Some points:
[-0.60 -0.08  0.77 -0.44  2.04  1.17 -1.21  0.44  0.54  0.16  0.84  0.23  0.05 -0.44 -0.61 -0.11  0.58 -1.26 -0.19
 -0.79  0.30 -0.13 -0.25  2.98]
[ 0.63 -0.43  0.14 -0.54  0.00 -2.48 -0.94 -0.24  0.75 -0.26  1.39  0.57 -0.54  0.51 -1.11  0.51 -2.08  0.54  1.34
  0.79 -0.89  0.98 -0.04  0.90]
[ 0.28 -2.34  0.40  1.14 -0.27  0.22  0.51 -1.80 -0.24  0.38  0.34 -0.74 -0.36 -1.18 -0.45  0.20 -1.03 -0.87 -0.73
 -0.19  1.20  0.43 -0.01  0.17]
[-0.10 -0.47  1.28 -1.29 -0.06 -0.09 -0.19  1.83 -1.28  0.34 -0.50 -0.65  0.15 -1.07 -1.69  0.08 -0.21  0.92 -1.73
  1.10  0.00 -0.79  0.77  0.98]
[ 1.37 -0.12  1.37 -0.74 -2.22  0.30 -0.48  0.33  1.29 -0.06 -0.69 -0.83 -0.66 -0.07  0.71  0.84 -0.21  0.29  1.38
  0.41 -1.36  0.46 -0.79  1.44]
[-0.55 -1.32 -1.17 -0.71  0.00  0.65  0.27  1.20 -1.37 -0.75 -2.21  0.25 -0.77 -1.32 -0.27  0.28 -0.28 -0.56  1.85
 -0.77 -0.75 -1.18 -1.06 -1.04]
[ 1.94  1.62 -0.03 -1.28 -1.82 -0.48  0.90 -0.20  0.37 -1.23  1.07  1.33  0.07  0.35 -0.30  0.27 -1.28 -1.28  1.10
 -1.28  1.51 -0.93  1.47  0.03]
[ 1.72  1.28 -1.53  2.14 -0.33  0.45  0.57  1.32  2.18  1.57  0.17 -0.75  0.44 -0.13  0.09  0.26  0.46 -0.04 -0.63
 -0.67 -1.28 -0.39  0.37 -1.84]
[-2.08 -0.76  1.15  0.65 -0.20  0.79  1.02 -1.13  0.82  1.28  0.80  2.21 -0.81 -0.06  1.29 -0.43  0.35  1.33 -0.05
 -0.61 -0.26  0.01 -0.69  0.33]
[ 0.72 -0.40 -0.16 -0.48 -1.68 -0.53 -0.18 -0.79 -1.86  0.12  1.38  2.08 -0.61 -0.12 -1.10 -0.76  0.96  0.75  0.24
 -0.23 -1.16  0.34 -0.39 -1.21]
[-0.14  1.16 -0.13  0.87 -0.13  1.84 -2.28 -0.01 -0.78  0.06  0.17  0.45  0.78 -0.81  1.70 -0.18 -1.86  0.42 -0.05
  0.28 -0.57  0.00  2.44  0.27]
[-0.83  0.74 -0.88 -0.42 -1.73  0.33  0.51 -0.25  1.22 -0.06 -0.10 -1.07  2.30 -0.16  0.36 -1.14 -1.41  0.51 -1.66
  2.10 -0.72  0.29 -0.61  0.37]
[ 0.22 -0.86  0.59  1.76 -0.33  1.26  0.22  0.52  0.51 -2.58 -0.34 -0.03 -0.77 -0.99 -0.04  0.30 -0.44 -1.42  0.74
  1.49  1.54  2.66  0.03 -1.27]
[ 0.14 -1.51 -2.53  1.00 -1.81  0.16  1.40 -1.21 -0.80 -0.35  0.07 -0.77 -0.29  2.26  0.23 -0.24 -0.15  0.17 -1.20
 -0.66  0.06  1.01  1.98  1.42]
[ 1.80 -0.16 -1.45  0.42  0.24 -0.56 -2.44 -2.57  1.40 -1.05 -0.49 -0.42 -1.00 -0.48 -0.34  0.22  1.56  1.10 -1.12
  0.67 -0.14 -1.20 -1.02  0.60]
[ 0.78  1.53  0.84  0.41  1.54 -0.86 -0.41 -0.44 -0.96 -0.27 -2.18  0.90 -0.11  1.92  1.54  0.97 -0.72 -0.06 -0.64
 -0.41 -1.37  0.86 -1.44  0.10]
[-0.88 -0.70  0.86  1.20 -0.21 -1.83 -0.63  0.02 -1.88  0.62  0.94 -2.11  1.33 -0.85  0.42  0.05  1.14 -1.09  0.21
  0.23 -0.51  0.45 -1.06 -1.10]
[-0.10 -1.17  2.21 -0.82  0.30  0.46  1.20 -0.84  1.85 -1.89 -1.21 -0.83  0.61 -0.11  1.20  0.47  1.13 -0.24 -0.34
  0.30 -0.81 -0.33  2.16 -1.26]
[-0.33  0.35  0.45  0.25 -0.90  1.05  0.10  0.72  0.01 -0.20  0.56 -0.19  0.58  0.47  0.98  1.13  0.26 -0.40 -0.14
 -0.73  1.11 -2.58 -2.33  0.30]
[-0.70  2.64  0.80 -1.57 -0.02 -0.16  1.84 -2.01  0.01  2.73 -1.74 -0.73 -1.94 -0.70 -0.23 -0.16  0.40 -0.72  0.77
  2.02  2.41  0.14  0.61 -0.04]
[-2.24 -0.45 -0.81 -0.75  0.89 -0.35 -0.02 -0.82  1.28 -1.02  1.08 -0.06  0.64  0.88  0.60  1.23 -0.86  0.69  0.85
  0.64  0.90 -1.25 -0.58 -0.76]
[ 0.52 -0.17 -0.57 -0.85  0.37  1.07 -0.15  1.16 -0.38  0.53  0.24  1.94 -0.68  0.28  1.27 -0.36  2.67 -0.44 -0.77
  0.01  0.71  1.03 -0.07  0.63]
[-0.18 -0.35 -1.51 -1.59 -0.22 -0.24 -1.62 -0.13  1.32  0.17  0.25 -0.94 -0.04  0.63  0.37 -0.13 -0.06 -1.68 -0.29
 -0.31  0.53  1.36 -0.39 -0.56]
[-0.19  0.25 -0.65 -0.51  1.57  0.03 -0.19 -0.14 -1.43  1.08  1.45 -0.10 -0.68 -0.63  0.93  1.66 -0.06  0.20 -0.14
  0.82 -1.29 -0.90  1.12 -0.04]
[ 0.59 -1.14  0.88 -0.55  0.23  0.13 -0.70  0.81 -0.32  0.53 -0.34 -1.39 -0.61  0.55 -0.51 -0.79 -0.57  1.59 -0.99
 -1.52  2.30 -0.33  1.17 -1.37]
[-1.66  0.15  0.46  0.61  0.83  0.70 -0.81 -0.04  0.39  0.21 -1.65  0.08 -0.07  0.56 -1.32 -2.00 -0.24 -0.11  1.89
 -0.79 -0.47 -0.65  0.82  0.64]
[ 0.45  0.79 -0.86  0.21  0.44 -0.90  2.12  1.24  0.64 -0.66  0.03 -1.18 -0.03  0.45 -0.42  0.48  0.17  0.23 -0.67
 -0.89 -0.13  1.77  1.14  1.23]
[ 0.45  0.87  0.49 -0.10  0.64  2.93  0.33 -0.79 -1.13  0.47  1.12 -1.67  0.64  1.16 -1.07  1.53  0.01  0.87  1.29
 -0.42 -0.61  0.64 -0.81  0.05]
[ 0.47 -0.73 -0.43  0.64 -0.38 -1.82  0.48  0.90 -0.11  1.11 -1.01  0.28  0.74 -2.03  1.52  1.13  1.38  0.26  1.32
 -0.08  0.30 -1.34  0.19  1.44]
[-0.64 -0.11  0.77  1.59 -0.09 -0.54 -0.22  0.35 -2.25 -0.82 -0.44  0.12  0.04  2.39 -0.92  0.19  0.71 -0.38  0.40
  1.19  0.46 -1.50  0.43  0.05]
[-0.81  0.20  1.29  0.32 -0.16  0.43  0.31  1.29  0.03  0.64  0.40  0.34 -0.16  0.81 -1.09  0.26  0.67  1.73  0.15
  0.02  1.42  0.20 -1.85 -0.68]
[-0.24  0.45  0.60  1.31  1.00 -0.41 -0.24  0.40  0.75 -0.02 -0.28  1.54  0.78 -0.88 -2.39  1.44  0.78 -0.76 -0.13
  0.60 -0.48 -0.57  0.71 -0.34]
[-0.10  1.26 -0.90 -0.75  0.41 -0.33 -0.06  0.36 -0.13 -0.87  0.36 -0.18  2.12 -0.27  0.05 -1.53  1.63  2.12  1.36
 -0.57  0.09  0.75  0.69 -0.21]
[-1.31  1.08 -0.20  0.36  0.15 -1.84  0.29 -0.48 -0.02 -1.47  0.81 -0.64 -1.95 -1.50  0.04 -0.54 -1.48 -0.40 -1.79
 -2.86 -0.09  0.64 -0.49 -0.28]
[-0.36 -1.86 -1.75 -0.27  1.18 -0.21  0.25  1.15  1.58  1.09  0.41  0.39 -0.28  0.93  0.24 -1.59 -1.28 -1.18 -0.75
  0.53  0.04  0.22 -0.21 -0.78]
[ 0.62  0.34 -0.53  0.71  1.00 -0.04 -0.11  0.98 -0.66 -1.38 -0.18 -0.67 -1.63 -0.64  0.45 -0.46  0.41  1.28  0.66
  2.41  0.84 -0.32 -0.75  0.03]
[ 1.05 -0.28  0.58 -0.06  0.70 -1.26 -0.47  0.92  0.29  1.60 -0.07  0.26  0.51  1.64  1.69 -0.71 -1.08 -0.26  0.23
 -0.67 -0.98  0.64  0.45 -0.81]
[-1.04  1.17  0.66 -1.15 -1.72  0.90 -0.07 -0.23 -0.19 -0.66  0.54  0.06 -1.12 -0.27 -0.44 -0.85  1.07 -1.28 -0.90
 -0.06 -2.28 -0.72 -0.13  0.31]
[ 1.64 -0.29  0.47 -0.61  1.63  0.30  1.93 -1.46 -1.20  0.39  0.58  1.21  1.07 -0.83 -0.54 -2.49 -0.18 -0.17  0.36
 -0.06 -0.38 -1.48 -1.40 -0.39]
[-0.30 -0.19 -0.99 -0.12 -0.89 -0.23 -0.79 -0.40 -0.23  0.53 -1.56  1.70  2.26 -0.26 -0.80  0.98 -0.86 -0.38 -1.20
 -1.03  0.81  1.71 -0.17 -0.29]
There is one direction along which these points spread out most. Take the direction at right angles to it along which they spread out most. Go by this last direction. How far along it is each point below, from 0 to 99? The average is 50, and the first point in the table lies past the average. One standard deviation of the points above along it is 16.
[ 1.72  1.28 -1.53  2.14 -0.33  0.45  0.57  1.32  2.18  1.57  0.17 -0.75  0.44 -0.13  0.09  0.26  0.46 -0.04 -0.63
 -0.67 -1.28 -0.39  0.37 -1.84] 67
[-0.10 -1.17  2.21 -0.82  0.30  0.46  1.20 -0.84  1.85 -1.89 -1.21 -0.83  0.61 -0.11  1.20  0.47  1.13 -0.24 -0.34
  0.30 -0.81 -0.33  2.16 -1.26] 22
[ 0.72 -0.40 -0.16 -0.48 -1.68 -0.53 -0.18 -0.79 -1.86  0.12  1.38  2.08 -0.61 -0.12 -1.10 -0.76  0.96  0.75  0.24
 -0.23 -1.16  0.34 -0.39 -1.21] 74
[ 1.94  1.62 -0.03 -1.28 -1.82 -0.48  0.90 -0.20  0.37 -1.23  1.07  1.33  0.07  0.35 -0.30  0.27 -1.28 -1.28  1.10
 -1.28  1.51 -0.93  1.47  0.03] 43
[ 0.45  0.79 -0.86  0.21  0.44 -0.90  2.12  1.24  0.64 -0.66  0.03 -1.18 -0.03  0.45 -0.42  0.48  0.17  0.23 -0.67
 -0.89 -0.13  1.77  1.14  1.23] 42
[-0.14  1.16 -0.13  0.87 -0.13  1.84 -2.28 -0.01 -0.78  0.06  0.17  0.45  0.78 -0.81  1.70 -0.18 -1.86  0.42 -0.05
  0.28 -0.57  0.00  2.44  0.27] 61
[ 1.05 -0.28  0.58 -0.06  0.70 -1.26 -0.47  0.92  0.29  1.60 -0.07  0.26  0.51  1.64  1.69 -0.71 -1.08 -0.26  0.23
 -0.67 -0.98  0.64  0.45 -0.81] 78
[ 0.45  0.87  0.49 -0.10  0.64  2.93  0.33 -0.79 -1.13  0.47  1.12 -1.67  0.64  1.16 -1.07  1.53  0.01  0.87  1.29
 -0.42 -0.61  0.64 -0.81  0.05] 52
[ 0.22 -0.86  0.59  1.76 -0.33  1.26  0.22  0.52  0.51 -2.58 -0.34 -0.03 -0.77 -0.99 -0.04  0.30 -0.44 -1.42  0.74
  1.49  1.54  2.66  0.03 -1.27] 6
[ 1.80 -0.16 -1.45  0.42  0.24 -0.56 -2.44 -2.57  1.40 -1.05 -0.49 -0.42 -1.00 -0.48 -0.34  0.22  1.56  1.10 -1.12
  0.67 -0.14 -1.20 -1.02  0.60] 53
[-0.19  0.25 -0.65 -0.51  1.57  0.03 -0.19 -0.14 -1.43  1.08  1.45 -0.10 -0.68 -0.63  0.93  1.66 -0.06  0.20 -0.14
  0.82 -1.29 -0.90  1.12 -0.04] 65
